128 stands for zero in the data rows.
What is the hidden score of each row? Scores go from 0 to 12, and 6 is about the middle.
[111 134 170 106  93 151 118 169 150 111 137  81] ~ 7
[161 111 104 169 114  98 107 100  91 168 136 171] ~ 9
[107 132 114 115 186 165 119 105 151 130 147 129] ~ 0
[133 109 104 136 131 143 110 103 137 134 159 127] ~ 1
[110 129  93 134 163 167 152  90 127 153 168 129] ~ 0
[ 97 153 146 111 135 123 135 147 142  90 116 116] ~ 6
[131 111  86 168 127 120 132  65 100 154 114 183] ~ 2
[119 115 102 153 147 139 127 125  99 148 146 118] ~ 3
[147 123 120 119 145 126  98 131 129 104 105 134] ~ 7
[151 100 134 139 130 133 120 140 133 128 153 123] ~ 8
[136 138 149 117  89 137 125 165 151 112 135  96] ~ 8
[164 106  97 176 120  92 132 100  76 156 134 174] ~ 10
[129 157 163  91 115 134 108 162 155  94 129  96] ~ 8
[156 107  92 168 121 108 152  97 105 152 123 167] ~ 6
[107 119 127 159 109 113 127  95  87 188 140 157] ~ 5
[139 140 118 144 119 120 146  76 111 164  95 154] ~ 2
[139  97 101 155 145 128 134 125 104 151 166 135] ~ 5
[120 147 138 116 144 118 131  92 143 128  96 154] ~ 2
[ 94 143 147 125 128 107 132 133 142 154 124 140] ~ 5
[164 109 127 127 106 135 136 164 124 111 136 104] ~ 10
[116 146 129 106 117 152 136 138 165 101 104 139] ~ 2
[114 161 159 100 110 116 116 148 135 108 124 108] ~ 9
[134 107 141 123 125 158 135 152 132 135 153 122] ~ 6
[120 154 164 104  86 141 144 144 164 107 131  96] ~ 5
[110 112 126 145 137 160 133 137 111 152 167 114] ~ 3
[168  99 130 156 105 105 125 120 102 165 142 158] ~ 11
[108 158 137 105 152 162 142 122 165 109 110 133] ~ 0
[145 107 142 129 130 139 115 154 117 138 154 110] ~ 9
[117 154 132 125 134 100 129 119 126 136 111 154] ~ 6
[144  96 142 137 118 125 128 149 114 146 147 108] ~ 9
[147 108 103 155 135 121 125 119  97 144 141 129] ~ 7
[113 167 145  96 101 128 128 137 143  89 127 119] ~ 6
[103 157 137 106 135 120 119 148 152  99 113 115] ~ 5
[172 112 102 149 104 123 134 146 146 139 154 167] ~ 8
[127 165 164  93 110 125 109 180 142 106 127  83] ~ 10
[134 145 146 107  83 129 150 174 136 116 156 101] ~ 10
[148  90 132 153 123 107 126 162 104 132 170 122] ~ 12
[ 75 138 135 124 173 168 115 117 146 132 115 127] ~ 0
[152 111  93 164 102 112 138  93  89 168 125 161] ~ 6
[171 114 133 111  95 132 103 161 145 105 113  94] ~ 10
[149 152 149 106 116  98 110 128 131 137 135 132] ~ 9
[140 106 148 138 124 139 126 149 113 140 165 119] ~ 9
[153 110 114 158 129 118 105 119  98 177 142 140] ~ 7
[156  95 112 159 118  92 136 124  90 156 155 148] ~ 11
[143 102 110 159 118 128 130 131  89 145 146 136] ~ 8
[ 99 154 147  96 121 136 126 127 158 102 118 111] ~ 2
[ 88 157 159 107 144 138 124 139 145 109 132  94] ~ 3
[120 140 112 127 147  94 127  92 111 150  94 149] ~ 4
[133 148 143 113 140 116 125 132 138 111 106 122] ~ 7
[121 151 121 110 127 139 139 128 151 102 108 125] ~ 3
[ 94 158 155  94 161 133 136 139 156 102 106 128] ~ 3
[113 159 171 101 116 135 133 161 146  94 140  89] ~ 8
[133 151 152 101 122 110 117 148 145 108 133 101] ~ 9
[ 82 170 135 115 161 151 158 142 142  97 133 116] ~ 1
[150 104 129 131 110 135 146 153 134 131 161 117] ~ 8
[152 110 114 150 127 144 136 148 101 113 162 120] ~ 9
[108 151 162 106 131 117 118 157 145 118 104 115] ~ 8
[121 144 165  92 103 123 118 167 157  97 122  98] ~ 9
[100 143 140 103 129 127 131 145 144 105 107 122] ~ 5
[127 110 120 150 125 148 140 137  93 151 160 127] ~ 6
[155 137  97 133 115 110 141  83 110 152 101 172] ~ 4
[134 101 159 131 116 149 113 128 130 152 156 116] ~ 6
[122 131 162 104 161 107  99 138 137 117  98 116] ~ 9
[100 154 147 104 147 135 126 135 143 102 105 110] ~ 4
[150  84  87 166 126 129 126  92 102 155 130 164] ~ 4
[105 158 149  98 131 135 128 132 139 100 126 110] ~ 4
[149 103 106 155 149 140 133 121 101 149 144 136] ~ 5
[108 160 170  90 124 129 127 149 144  98 115 103] ~ 7
[124 131 144 113  89 159 151 143 156 106 128 135] ~ 4
[148  94 123 151 139 101 110 135 105 141 151 115] ~ 10
[137 147 130 129 121  97 133 111 131 144 109 159] ~ 7
[123 151 145 102 104 128 139 138 150  91 116 103] ~ 6
[169 100  92 169 127 117 149 127 103 153 130 138] ~ 8
[108 118  87 130 164 175 125  81 144 145 118 125] ~ 0
[130 161 157  97  91 100 113 139 139 113 119 118] ~ 10
[116 113 140 131 134 148 108 122 140 147 179 112] ~ 2
[130 117 157 132 115 136 132 150 133 144 160 100] ~ 7
[139 100 147 137 101 113 119 151 112 151 158 117] ~ 11
[ 88 138 148 109 201 151 120 124 143 102 115 113] ~ 1
[147 113 124 145 134 134 122 152 110 145 171 126] ~ 8
[120 114 148 119 130 163 133 151 144 125 149 101] ~ 4
[130 108 118 151 180  90  81 134  90 147 148 159] ~ 11
[147 141 143 100 111 119 117 176 141  80 126  93] ~ 12
[162 114  85 159  97 115 158 152 115 129 141 135] ~ 9
[161 107 114 158 139 123 130 126  94 157 163 134] ~ 8
[110 158 166  90 103 134 119 157 150  86 123  99] ~ 8
[120 153 166 103 104 103 118 159 147 108 140 105] ~ 10
[151 103  96 160 140 129 128 125  98 138 123 129] ~ 7
[155  99  93 160 143 121 137 121  95 154 145 149] ~ 7
[136 133 153 108  87 133 125 182 142 107 143 102] ~ 11
[105 166 162  93 128 125 108 147 137 119 143  75] ~ 6
[106 114  97 124 195 147 110 100 142 130 129 131] ~ 0
[127 146 140 121 140 109 126  96 130 139 101 147] ~ 4
[157  93 113 157 126 114 118 132 113 142 134 108] ~ 8
[ 96 131 116 123 176 179 118 110 161 134 153 110] ~ 0
[140 100 136 145 138 122 133 151 100 144 153 117] ~ 10
[112 146 153  95 108 113 112 151 142 112 136  97] ~ 8
[152 134  94 148 121 125 135  66 114 147  96 182] ~ 2
[107 104 119 145 188 118 106 100 124 155 117 137] ~ 2
[134 117 106 150 136 129 121 128 109 155 169 146] ~ 5
[145 156 152 115  77 128 144 147 149 107 130 112] ~ 8
[115 161 137 110 141 121 154 117 143 117 102 147] ~ 3
[114 143 127 117 130 124 140 117 136 119 112 153] ~ 4
[164 104 100 154 110 113 127 128 100 160 146 156] ~ 9
[100 140 148 108 131 161 138 146 159 112 174 111] ~ 1
[144  97 122 159 130 126 120 127 121 152 148 121] ~ 6
[ 92 150 127 113 138 149 152 132 163 106 112 119] ~ 0
[133 157 173 106 104 119 125 154 147 105 105 116] ~ 10
[129 147 179  99 117 138 118 161 163 108 145  89] ~ 8
[160  89 127 150 121 135 119 146 123 125 149 115] ~ 9
[118 145 159 118 130 109 121 113 121 148 102 150] ~ 7
[153 102  84 168 118 121 132  87  80 139 120 173] ~ 6
[154  99  96 157 126 127 140 119  87 132 128 135] ~ 8
[117 156 150 117 117 130 134 147 155 101 106 127] ~ 6
[155  86 124 160 130 113 129 140  90 152 144 114] ~ 11
[100 161 152 101 141 121 134 137 144 115 100 130] ~ 5
[112 161 150 107 139 119 121 125 147 120 100 127] ~ 5
[100 148 120 120 156 168 131 108 138 105  98 127] ~ 0
[104 141 129 120 128 159 142 139 155 106 101 146] ~ 2
[112 146 107 119 134 106 163 104 123 126  98 159] ~ 3
[ 82 138 122 137 163 109 112  87 112 149 105 155] ~ 1
[101 159 150 100 135 119 125 146 148 112 120 112] ~ 5
[121 148 162  99 131 114 110 135 136 106  93 115] ~ 8
[130  90 125 148 111 133 122 132 114 166 146 109] ~ 6
[144  96 114 159 131 115 141 121  94 138 138 149] ~ 9
[140 102 129 130 134 154 121 153 134 126 156  93] ~ 5
[115 156 163  96 124 125 136 137 147 114 123 112] ~ 6
[113 155 131 115 128 157 150 135 139  85  98 128] ~ 3
[160  91 119 162 140 118 129 143  99 139 150 138] ~ 11
[163  81 129 142 113 135 115 144 127 118 156 110] ~ 9
[172  93 138 146 114 117 124 145 111 138 159 122] ~ 12
[157  90 134 153 125 131 119 145 113 135 165 123] ~ 10
[168  93 105 155 128  90 133 139  89 149 149 138] ~ 12
[120 151 121 138 117 132 136  78 105 159  93 176] ~ 2
[112 154 151  88 112 148 132 142 155  98 115 105] ~ 4
[164  95 104 165 119 119 134 109  93 132 128 156] ~ 9
[115 158 157  98 119 106 125 143 148 114 126 107] ~ 7
[166  95 102 168 117 109 126 136  98 151 141 146] ~ 11
[131 116 146 133 160  93  81 150 126 124 134 136] ~ 12
[135 101 108 150 125 132 144 136  94 147 159 127] ~ 7
[153  99 103 160 123 114 141 130  89 157 135 146] ~ 9
[157 123 114 127 118  91 108  96 126 140 100 160] ~ 7
[144 139 144 127 112 101 113 106 117 151 105 160] ~ 8
[107 110 116 162 127 135 142 117  95 159 137 134] ~ 4
[131  87 120 153 145 110 124 162 104 143 147 115] ~ 10
[134 132 119 106 133 142 139 130 150  98 121 138] ~ 4
[101 137 152 105 120 158 133 118 144 128 143 106] ~ 1
[ 88 164 138 105 163 165 143 149 150 107 119 101] ~ 0
[144 118 123 164 127 119 129 131 102 151 147 145] ~ 9
[154 101  94 164 112  94 143 131  85 157 147 147] ~ 10
[114 151 148 111 140 120 126 135 156 102 104 121] ~ 5
[101 138 116 150  98 130 141  92 131 170 134 153] ~ 0
[ 95 161 164  88 137 125 115 143 152 112 111 101] ~ 5
[114 150 162  89  96 127 119 158 156  96 105  91] ~ 8
[137 108 103 152 131 135 138 115 108 143 143 147] ~ 4
[119 131 146 110  89 144 134 147 156 102 163 118] ~ 5
[155 110  88 164 117 104 112  81  87 158 128 177] ~ 6
[160 106 106 156 108 104 115 124 105 160 132 148] ~ 9
[121 161 163 103 143 128 128 136 144 104 106 126] ~ 7
[124 116 108 157 139 116 123 117  83 161 145 128] ~ 6
[177  95  80 174  98  98 131 115 105 152 136 167] ~ 9
[114 125 147 114 126 137 118 171 158 114 160 107] ~ 6
[108 167 161  92 149 122 113 147 163  96 119 102] ~ 5
[172  88  94 169 111 113 131 130  88 156 139 153] ~ 10
[128 122 107 145 149 143 115 100 116 170 160 135] ~ 0
[103 158 157  91 114 148 120 148 158  92  94  89] ~ 4
[154  97 115 161 111 121 132 133  92 158 156 145] ~ 10
[167  98  96 162 127 119 131 133  95 148 147 122] ~ 9
[160  79 106 148 137 130  90 114 110 132 120 124] ~ 7
[126 123 102 154 122 114 139  68  99 153 118 175] ~ 3
[114 159 171  97 104 133 128 143 149 103 120 106] ~ 7
[107 159 136 106 135 127 137 148 147  97 121 131] ~ 5
[161  97 130 140 121 133 127 148 124 142 155 115] ~ 9
[ 98 151 130 105 149 159 142 132 155 106 116 127] ~ 0
[133 147 150  90 117 125 132 141 147 107 117  93] ~ 6
[ 79 142 135 137 115 183 152 119 132 143 141 121] ~ 0
[147 139 141 100 150  99 108 140 136 119  94 113] ~ 9
[142 101 106 148 137 129 128 120 102 151 146 126] ~ 5
[158  99 110 156 106  97 134 130  98 155 138 117] ~ 10
[ 89 149 148 123 118 139 136 165 153 131 152 110] ~ 4
[107 156 160 119 131 102 128 127 142 132 102 140] ~ 7
[163  92 123 143  90 121 145 162 118 127 154 110] ~ 11
[155  90 111 175 107 113 136 122  90 156 130 154] ~ 10
[138 116 105 128 176 142 137 132 146 102  99 127] ~ 3
[131 156 169  96 112 117 115 161 153  93 128  91] ~ 10
[141 155 140 104 125 120 134 119 148 125  97 129] ~ 5
[ 98 153 140 108 169 156 131 135 152 103 117 126] ~ 1
[144  83 109 150 145 133 107 116 123 136 123 130] ~ 5
[135 105 107 159 133  91 122 131  83 155 110 146] ~ 11
[104 153 134 105 136 152 144 137 164  94 101 127] ~ 1
[134 122 100 152 140 104 112  70  90 138 107 149] ~ 4
[117 160 164 102 101 117 128 134 139 113 115 108] ~ 7
[142 120 146 119  89 128 127 157 143 111 143 105] ~ 9
[119 159 154  89 101 119 123 147 149 102 125 107] ~ 7
[147 129  97 153 115 111 148  91  87 155 126 174] ~ 6
[111 152 106 123 141 121 149  86 121 146 103 148] ~ 0
[ 92 154 137 102 121 142 137 136 163  94  96 124] ~ 2
[138 121  83 149 131 123 133  56 124 174 103 189] ~ 0
[112 146 115 123 159 130 150  77 115 150 111 149] ~ 0
[119 157 172  98 107 125 123 152 131 102 109 115] ~ 10
[118 156 154  98  96 107 129 147 142 122 102 118] ~ 8
[127 142 123 114 149 132 134  92 138 117  90 144] ~ 1
[125 129 140  96 115 140 141 147 147  86 139 118] ~ 6
[ 97 131 113 152 148 163 131 106 117 158 137 139] ~ 0
[ 98 138 127 126 123 165 155 141 151 105 112 136] ~ 1
[117 154 167  97 129 122 127 141 145 115 136 108] ~ 7
[119 145 167 101 109 145 133 149 160 116 136  80] ~ 5
[111 154 140 107 141 142 147 130 144 109 106 127] ~ 3
[ 72 120 126 134 179 148 114 108 140 145 107 122] ~ 0
[102 136 102 121 180 168 126  95 136  94 125 123] ~ 0
[156 107 110 157 116 106 123 127  87 148 140 139] ~ 10
[ 94 159 153 111 168 150 134 123 151 102 117 128] ~ 1
[ 89 134 149 114 178 159 105 122 163  96  96 122] ~ 0
[114 113  96 158 145 143 121 116 113 170 140 145] ~ 1
[106 119 120 124 157 146 127 138 155 127 175 118] ~ 0
[127 150 148 105  95 111 127 146 137 104 106 115] ~ 9
[170  95 112 144 126 109 135 137  90 132 143 134] ~ 12
[156 114 149 131 150 105  86 157 137 100 108 122] ~ 12
[144  93 106 157 125 106 131 138  88 137 140 142] ~ 11
[136 145 159 100 109 145 117 152 165 101 115 108] ~ 6
[153 104  84 160 131 118 132  84  98 169 109 178] ~ 4
[121 149 125 116 145 127 151 115 148 120  95 142] ~ 2
[102 143 100 128 154 169 141  98 155 111 118 121] ~ 0
[127 144 144 101 124 121 123 140 153  83 108 106] ~ 7
[145 102  83 167 132 124 141  98 103 149 122 174] ~ 4
[153 123  88 145 110 103 137  65 104 162  95 180] ~ 3
[109 161 166 103 103 100 116 139 130 121 135 109] ~ 9
[114 152 150 119  92 109 115 121 147 136 121 147] ~ 6
[111 151 144  95 113 138 120 142 162  81 105  94] ~ 4
[106 116 110 146 124 163 123  99 121 139 120 127] ~ 0
[148 108 103 150 133 131 135 138  93 141 163 122] ~ 7
[ 96 162 149 102 129 124 111 145 146 109 122 111] ~ 5
[ 97 152 148 109 152 109 122 155 155 106 133 107] ~ 6
[113 151 157 105 132 131 142 150 141  92 113 118] ~ 7
[117 168 152  94 137 132 130 176 151  91 143  70] ~ 7
[103 131 126 110 152 157 121 114 164 116 135 116] ~ 0
[154  92 140 138 110 144 119 152 114 126 148 124] ~ 10
[126  96 105 150 133 136 124 117  94 171 142 131] ~ 4
[140 105 122 153 118 123 108 131 103 169 138 133] ~ 8
[115 164 154  94 117 151 117 132 154 106 123 102] ~ 3
[122 158 159  95 112 110 107 163 138 107 131  99] ~ 10
[172  84 110 161 126  91 135 138 105 151 138 153] ~ 12
[134 119  85 130 147 167 132 116 140 124 130 148] ~ 0
[ 93 124 111 141 160 171 151  92 131 146 139 155] ~ 0
[ 91 159 151  94 145 140 115 148 149  93 121 103] ~ 4
[128 140 130  96 117 135 122 138 140  84 122 100] ~ 6
[158  90 106 165 109 105 142 127  94 152 142 153] ~ 10
[133 160 156  89 127 102 105 152 135 105 132 107] ~ 10
[175 119 111 157  94 115 151 135  75 139 141 160] ~ 12
[135 129 157 112  81 133 131 158 137 116 135  94] ~ 9
[114 117 119 141 131 155 147 140 123 126 140 104] ~ 3
[132 169 149  98 104 104 110 140 141 112 113 126] ~ 9
[147  81 106 161 122 114 128 150  86 156 166 133] ~ 11
[ 80 139 163 106 150 160 113 141 157 100 113 107] ~ 2
[160  86  87 161 124 105 124  94  90 160 119 174] ~ 7
[153 150 121 132 108  95 140 104 133 128 117 158] ~ 7
[145 134 147 116  89 127 140 169 130 105 136  95] ~ 11
[148 106  94 160 115 107 126  80 101 162 109 176] ~ 5
[107 162 159  99 138 118 117 137 152 120 108 117] ~ 5
[167  90 115 157 110 112 120 124  90 156 124 133] ~ 11
[116 152 141 103 116 139 130 141 159 112 119 133] ~ 4
[162 137 124 120  96 113 139  93 140 121  96 162] ~ 6
[155 102  96 156 120 116 144  93  91 149 133 146] ~ 6
[111 139 153  84 132 143 114 130 146 106 119 114] ~ 4
[114 146 145 118 120 123 129 129 147  96  92 131] ~ 6
[112 150 137 103 116 117 127 124 146 108  95 125] ~ 5
[134 141 146  96 104 122 143 134 144  89 115 113] ~ 7
[101 160 148 101 141 117 107 157 160  94  95 119] ~ 7
[107 158 145 106 131 118 144 135 145 105 105 110] ~ 5
[135  97  98 154 142 147 144 108 104 148 119 143] ~ 3
[ 94 162 174  98 127 133 126 138 150 105 105 110] ~ 5
[148  95 109 152 138 122 130 117  87 165 134 125] ~ 7
[166 100  98 176 127  99 114 118  99 152 119 178] ~ 10
[113 156 146 105 134 135 126 141 151 110  98 117] ~ 4
[125 133 135 114 101 124 150 176 146 113 159 112] ~ 8
[156 102  97 172 118 111 124  89  94 153 127 162] ~ 7
[107 155 149 101 135 133 133 139 145 113 110 110] ~ 4
[103 132  97 120 153 179 118 113 134 142 159 118] ~ 0
[113 112 119 152 139 149 141 117 106 164 138 130] ~ 2
[124 116 131 134 138 159 142 124 124 148 160 110] ~ 2
[164 101 137 141 113 113 126 148 120 146 147 108] ~ 11
[154 143 139  99  71 147 163 132 152  92 117 119] ~ 6
[129 112 151 116 122 149 117 148 147 113 145  96] ~ 6
[103 160 157  91 136 132 136 143 142 109 110 137] ~ 6
[155  82  95 160 131 111 145 118  94 144 136 152] ~ 8
[ 86 163 153 104 165 145 137 135 149  93 111 104] ~ 2
[100 136 108 130 153 130 132  87 145 136 101 159] ~ 0
[115 160 170  89 123 130 115 162 148 102 146  99] ~ 8
[114 146 118 123 132 102 117 100 128 151 115 155] ~ 3
[153 102 112 161 135 130 113 122 115 139 159 129] ~ 6
[124 139 174 111 100 134 101 177 153 110 121  87] ~ 10
[108 148 126 118 127  99 125 109 120 131 114 155] ~ 6
[ 86 159 133 117 138 153 149 155 165  97 111 121] ~ 1
[109 160 150 102 136 130 121 141 149 109 102 133] ~ 5
[127 153 151  86 128 129 113 146 144 104 124  86] ~ 6
[184  81  93 166 113 104 125 112 101 138 122 162] ~ 10
[112 153 154 108 138 116 133 131 133 117 106 124] ~ 6
[ 91 109 151 137 137 129 114 136 145 129 170 113] ~ 4
[112 158 166 100 107 111 122 146 145 114 125 134] ~ 9
[172  84 118 153 113  98 114 140  93 150 143 145] ~ 12
[118 124  94 151 135 122 151  56 104 172 131 175] ~ 0
[157  91  89 161 137 117 131 106  95 142 123 142] ~ 6
[104 162 164  96 120 124 118 148 157 119 115 109] ~ 6
[142  99 106 158 123 121 119 133 108 155 142 130] ~ 7
[144 107  95 143 122 135 137  82 146 164 138 161] ~ 0
[167  93 108 155 119 112 126 133 106 150 148 127] ~ 9
[163 100 109 149 113 117 127 126  99 156 149 141] ~ 9
[103 157 166  99 129 138 111 141 145 114 118  95] ~ 5
[ 82 135 109 126 184 170 125 129 143 122 129  97] ~ 0
[129 103 147 136 125 149 135 151 126 133 148 111] ~ 7
[103 142 164 103 129 105 121 153 152 108 126 118] ~ 8
[110 148 149  99 157 146 124 125 140 127 100 130] ~ 2
[131 148 139 101  88 134 132 138 143  96 118 121] ~ 7
[118 157 141  94 117 138 138 140 165  88 124 117] ~ 4
[157 101 107 162 107 105 145 118  99 153 136 166] ~ 9
[108 161 176  93 104 141 140 161 155 100 151  84] ~ 6
[118 123 128 127 120 139 135 153 143 118 126 124] ~ 5
[112 123 116 152 125 161 169 115 114 136 141 138] ~ 1
[108 157 145 110 131 127 140 145 151 108 112 120] ~ 5
[145 121 123 134 164  92 105 107 126 125 116 176] ~ 8
[ 99 156 136 100 162 153 149 130 150 104 109 111] ~ 0
[147 103  96 153 137 131 131 121  97 164 153 138] ~ 5
[121 150 174  97 108 116 125 154 141 112 110 108] ~ 10
[154  97  88 163 118 120 146 125  82 146 127 148] ~ 8
[119 155 135 104 143 142 133 144 142 105 113 120] ~ 4
[100 158 143 111 162 132 122 103 135 149  81 138] ~ 1
[ 95 161 153  98 152 141 135 141 142 110 107 113] ~ 3
[129 104 112 156 123 122 136 137  97 140 160 138] ~ 8
[107 144 133 104 156 142 124 115 161 120 109 122] ~ 0
[133 118 120 164 119 120 117  91 100 144 110 141] ~ 6
[ 88 154 149 108 135 134 132 143 135 107 113 116] ~ 5
[122 139 133 111 123 138 107 122 173 102 123 141] ~ 2
[171 112 101 161 129 114 136  87  90 149  69 166] ~ 7
[116 139 169 112  82 159 140 143 166 106 145 109] ~ 4
[100 153 151 102 117 121 123 154 145 119 124 121] ~ 6
[153  95  97 152 132 109 123 119 110 167 150 128] ~ 6
[146  94 118 152 150 109  86 120 103 154 139 119] ~ 8
[115 115  98 161 142 126 135  69  90 163 123 183] ~ 1
[111 146 144  99 132 165 138 144 169 116 165 108] ~ 0
[167  80  91 169 131 119 116 118 108 160 137 154] ~ 7
[100 160 144 105 142 132 126 146 157 114 102 128] ~ 4
[140 139 153 113  86 129 129 162 123 104 141 103] ~ 11
[155  96  94 158 121 115 126 125 105 148 154 132] ~ 7
[129 133 140 122 160 118  86 139 135 119 118 128] ~ 8
[129 121 131 124 103 142 143 156 140 121 152 109] ~ 6
[119 138 154 111 143 126 107 127 149 112 119 115] ~ 5
[ 99 153 153 110 141 118 131 147 139 102 108 117] ~ 7
[128 134 123 123 122 113 118  79 105 161 116 157] ~ 4
[160 100 118 126 123 153 119 127 134 129 128 112] ~ 4
[171  94 103 155 114 108 119 121 104 156 139 158] ~ 9
[108 148 142 121 150 122 126 138 144 119  96 131] ~ 5
[122 151 123 121 116 101 145 120 134 141 110 155] ~ 5
[149  98 123 164 145 112  93 105  96 155 139 139] ~ 8
[111 169 131 109 147 138 147 138 148 110 104 111] ~ 2
[112 114 109 143 154 163 114 102 142 157 160 125] ~ 0
[167 111 124 128 127 102  98 129 153 119 128 120] ~ 8
[162  89 135 141 111 124 132 140 115 151 148 118] ~ 10
[137 102 128 137 140 154 125 107 128 143 152 127] ~ 2
[149 133 121 131 126 100 118 103 110 138  81 167] ~ 8
[164 104 133 149 107  97 105  93  95 143 137 169] ~ 11
[137 114 131 107 129 140  98 125 153  95 110 110] ~ 5
[ 89 143 145 106 139 157 146 146 159 100  92 110] ~ 1
[103 155 138 116 139 122 125 130 141 111 116 128] ~ 4
[162 102  91 167  96 112 136 101  74 150 119 179] ~ 9
[170  91 118 159 110 117 137 130  88 156 144 128] ~ 11
[162 103  98 166 103 112 107  98 101 139 126 166] ~ 8
[134 106  98 151 117 114 124 125  98 180 158 128] ~ 5
[ 98 155 142 111 140 141 130 140 154  91 110 132] ~ 4
[109 143 134 114 147 138 124 100 143 123 112 143] ~ 1
[163  92  90 165 121 119 130 109 109 149 122 145] ~ 6
[127 129  93 134 162 156 136 110 144 111 119 128] ~ 0
[105 152 140 100 119 127 129 144 156  92 100 123] ~ 5
[117 144 138 123 153 112 111 120 127 115 105 149] ~ 7
[139 147 146 107  83 144 145 134 156 115 109 110] ~ 5
[120 163 163  94 122 136 121 154 141 100 131  87] ~ 7
[150 103  98 147 126 114 133 115  99 155 139 126] ~ 6
[153 118  93 153 111  95 143  85  92 151 116 163] ~ 7
[139 120 143 109 135 113 102 132 151  96 114 122] ~ 8
[133 127 161 102 160 129 100 136 158 118 135  99] ~ 5
[100 121 107 146 151 164 155  89 122 146 124 134] ~ 0
[154 101  94 163 122 113 130 112  62 169 137 163] ~ 9
[ 99 124 113 130 162 168 136  97 146 114 128 125] ~ 0
[139 109 120 144 118 160 158 140 110 128 152 119] ~ 5
[153 102  99 150 141 135 132 127  94 155 158 131] ~ 6
[ 99 158 149 109 155 112 116 155 138  99 111 118] ~ 8
[138 143 111 141 100 107 124  83 101 158  95 144] ~ 5
[133 125 149 109  86 133 133 156 144 111 141 106] ~ 8
[141 103  97 144 148 161 159 111 118 140 144 144] ~ 1
[106 146 141 110 112 143 130 127 154  95 112 135] ~ 3
[146  91  86 154 143 140 132  96  88 141 139 149] ~ 4
[104 149 141 106 167 107 135 148 145 107 120 108] ~ 6
[175 126 128 121  88 110 127 147 158  90  98 113] ~ 11
[162 107 125 118  89 134 123 145 146 104 138 102] ~ 8
[ 98 120 108 149 144 162 141 104 124 183 140 147] ~ 0
[148  91 106 153 118 144 147 107 110 133 124 142] ~ 4
[143 112  86 166 127 111 143  95  84 152 124 176] ~ 6
[140 110 112 151 147 116 116 123 116 175 166 141] ~ 5
[131 122 138 122 118 139 124 170 144 115 162 100] ~ 8
[102 128 115 124 132 176 145 128 157 103 109 133] ~ 0
[136  92  99 158 138 128 137 117 106 151 155 139] ~ 5
[119 124 126 124 109 148 123 129 152 119 140 141] ~ 3
[147 101 148 145 120 125 129 140 118 155 167 117] ~ 9
[118 122 101 146 118 129 155  70  93 172 109 160] ~ 0
[136 111  92 160 120 112 142  76  96 172 130 172] ~ 3
[149 112 115 155 121 143 127 141 112 134 150 122] ~ 7
[ 85 125 165 115 156 168 128 145 151 131 158  92] ~ 1
[115 145 145 128 152 114 126 121 141 134 102 131] ~ 5
[170  92 105 153 134 110 116 136 105 159 150 131] ~ 9
[144 103 102 146 168 119  93 101 120 143 111 132] ~ 4
[155  93 110 161 131 128 131 115 107 149 149 152] ~ 7
[128 117 127 135 117 125 132 160 129 133 185 112] ~ 8
[104 160 119 113 133 159 152 124 166  85  82 118] ~ 0
[127 126 110 141 169  90 106  90  90 144 116 147] ~ 6
[167  98 134 141 107 132 130 162 121 117 157 113] ~ 12
[ 94 150 147 110 179 158 102 138 160 104 115 102] ~ 1
[163 100 113 158 113 116 131 122  94 144 143 140] ~ 10
[122 154 128 116 126 110 135 119 132 112 113 142] ~ 6
[108 159 168  91 123 136 115 170 156 101 130  90] ~ 7
[114 164 162  98 118 105 109 140 131 115 134 104] ~ 9
[113 149 143  91 151 124 123 145 148 110  99 139] ~ 6
[165  87 121 138 119 113 118 148 122 140 150 125] ~ 10
[ 99 168 151 106 129 133 141 132 155 115 104 128] ~ 3
[142 106 145 139 108 123 139 148 123 126 159 106] ~ 10
[111 160 159  98 124 117 115 148 143 127 113 118] ~ 7
[132 103 114 149 142 131 115 125 118 170 144 126] ~ 4
[114 142 129 119 142 126 129 103 156 108 100 121] ~ 1
[117 137 163 112  85 150 135 144 159 108 138 105] ~ 5
[114 149 153 104 108 115 125 141 146 116 146 122] ~ 7
[154 100 110 159 133 116 135 130 106 143 151 132] ~ 8
[138 127 138 121  87 134 125 164 141 113 141 108] ~ 9
[158 101  90 162 109 110 117  81  87 145 127 171] ~ 7
[146  97 136 141 131 144 120 141 104 146 168 124] ~ 8
[115 150 147 107 137 117 118 127 140 102 101 114] ~ 6
[ 91 146 155 106 150 131 124 145 145 103 125 106] ~ 5
[125 156 140  95 118 130 126 145 154  83 112 105] ~ 6
[126 139 140 128 129 103 127 102 128 139  97 140] ~ 6
[112 153 158  92 116 130 127 140 142 102 131 101] ~ 6
[115 162 174 103  97 115 122 157 148  98 127  97] ~ 10
[107 149 138 110 113 127 128 129 137 107 113 124] ~ 5
